In the data rows, zero lies at 4.5, halfway between 4 and 5.
Some points, one per row:
(2 6 3 6 2 2 2 3)
(7 5 6 6 3 5 7 7)
(5 2 5 6 2 4 6 4)
(2 6 2 3 6 2 2 3)
(6 4 5 2 6 3 7 6)
(5 4 6 3 6 4 4 5)
(2 7 3 6 2 6 3 2)
(4 3 6 3 6 6 7 6)
(5 6 6 6 2 6 4 5)
(6 2 5 5 7 4 7 6)
(4 3 4 7 3 6 6 3)
(3 4 4 4 6 2 7 2)
(7 4 6 2 3 2 3 7)
(6 6 4 4 3 2 6 2)
(6 3 4 2 4 2 4 7)
(5 2 4 3 4 6 4 4)
(2 7 2 5 2 6 3 6)
(2 6 2 6 5 2 6 2)
(3 6 3 7 5 7 6 3)
(4 5 7 2 7 2 4 3)
(5 4 6 4 4 4 6 5)
(7 3 5 2 7 5 6 4)
(3 5 3 6 6 5 7 2)
(4 3 5 4 7 7 7 5)
(6 7 2 3 3 6 4 3)
(7 5 5 2 6 4 5 7)
(3 7 2 5 2 2 2 2)
(7 2 6 5 2 2 2 7)
(3 6 7 5 5 7 5 3)
(6 3 2 3 6 4 5 7)
(2 7 2 6 2 5 3 2)
(3 5 6 4 2 6 5 3)
(2 4 7 7 5 5 2 5)
(5 7 4 5 3 2 2 7)
(5 4 7 3 5 5 6 6)
(4 6 7 7 3 2 2 7)
(2 7 2 4 2 5 2 3)
(4 2 5 3 7 6 4 4)
(6 2 7 3 7 5 4 3)
(2 5 2 7 3 4 3 3)
(6 5 6 4 4 4 4 4)
(4 7 2 3 2 7 3 3)
(7 5 3 4 6 5 6 5)
(3 7 2 6 2 6 2 4)
(7 3 6 4 7 3 4 5)
(4 5 5 5 5 5 6 4)
(7 2 4 5 6 6 7 6)
(3 2 5 4 6 6 2 6)
(7 4 7 5 3 4 6 4)
Then 32 other points, each followed by its number:
(4 5 4 7 5 6 4 5) 0
(2 7 2 5 2 5 2 2) 1
(6 7 3 7 2 3 3 4) 2
(7 2 7 2 7 6 2 4) 3
(6 5 6 7 6 4 5 2) 4
(3 5 3 6 6 5 4 3) 5
(2 7 2 6 2 2 3 2) 6
(7 5 7 2 5 5 6 3) 7
(7 2 3 2 5 4 2 7) 8
(2 4 3 7 2 2 4 3) 9
(4 5 3 4 6 2 3 5) 10
(3 6 3 6 5 7 6 2) 11
(5 6 2 2 4 4 2 5) 12
(5 7 6 6 3 5 2 6) 13
(4 3 6 4 5 2 5 7) 14
(5 5 3 2 2 2 5 7) 15
(5 2 5 4 7 5 7 6) 16
(3 5 4 6 4 7 6 3) 17
(6 2 7 2 2 6 5 7) 18
(6 4 7 3 2 2 4 2) 19
(6 2 6 4 7 4 7 6) 20
(3 5 6 3 4 5 4 3) 21
(4 3 7 6 5 6 7 7) 22
(2 5 2 4 5 4 6 2) 23
(6 2 5 7 5 3 5 4) 24
(3 4 4 4 7 5 7 3) 25
(3 4 5 7 3 6 5 2) 26
(4 2 6 3 3 7 5 4) 27
(5 4 7 6 5 2 6 3) 28
(7 2 2 2 5 7 2 5) 29
(7 2 4 2 5 3 4 7) 30
(7 3 7 2 2 6 2 3) 31
Which of these numbered points is nearest to each point below, looking only along the 2 directions in which the first points spread most? Its number follows each.
(3 4 5 5 6 6 7 3) > 25
(2 7 2 7 2 6 3 2) > 1
(6 3 6 6 4 6 5 7) > 29
(3 5 2 7 5 4 6 3) > 26
(2 4 3 5 6 4 6 2) > 17
(7 6 2 2 5 2 2 6) > 15
(6 6 5 5 4 5 5 5) > 10
(2 5 2 7 5 2 2 4) > 9
(4 5 6 4 2 7 5 5) > 21
(3 3 6 6 4 2 2 7) > 15
(2 7 2 4 2 5 2 5) > 6
(2 5 4 5 5 4 5 2) > 5
(5 5 5 6 6 5 3 4) > 21
(7 2 6 2 4 2 7 4) > 3
(2 7 2 4 2 5 2 5) > 6
(6 3 6 5 4 2 3 4) > 31
(5 7 3 7 3 6 2 2) > 9
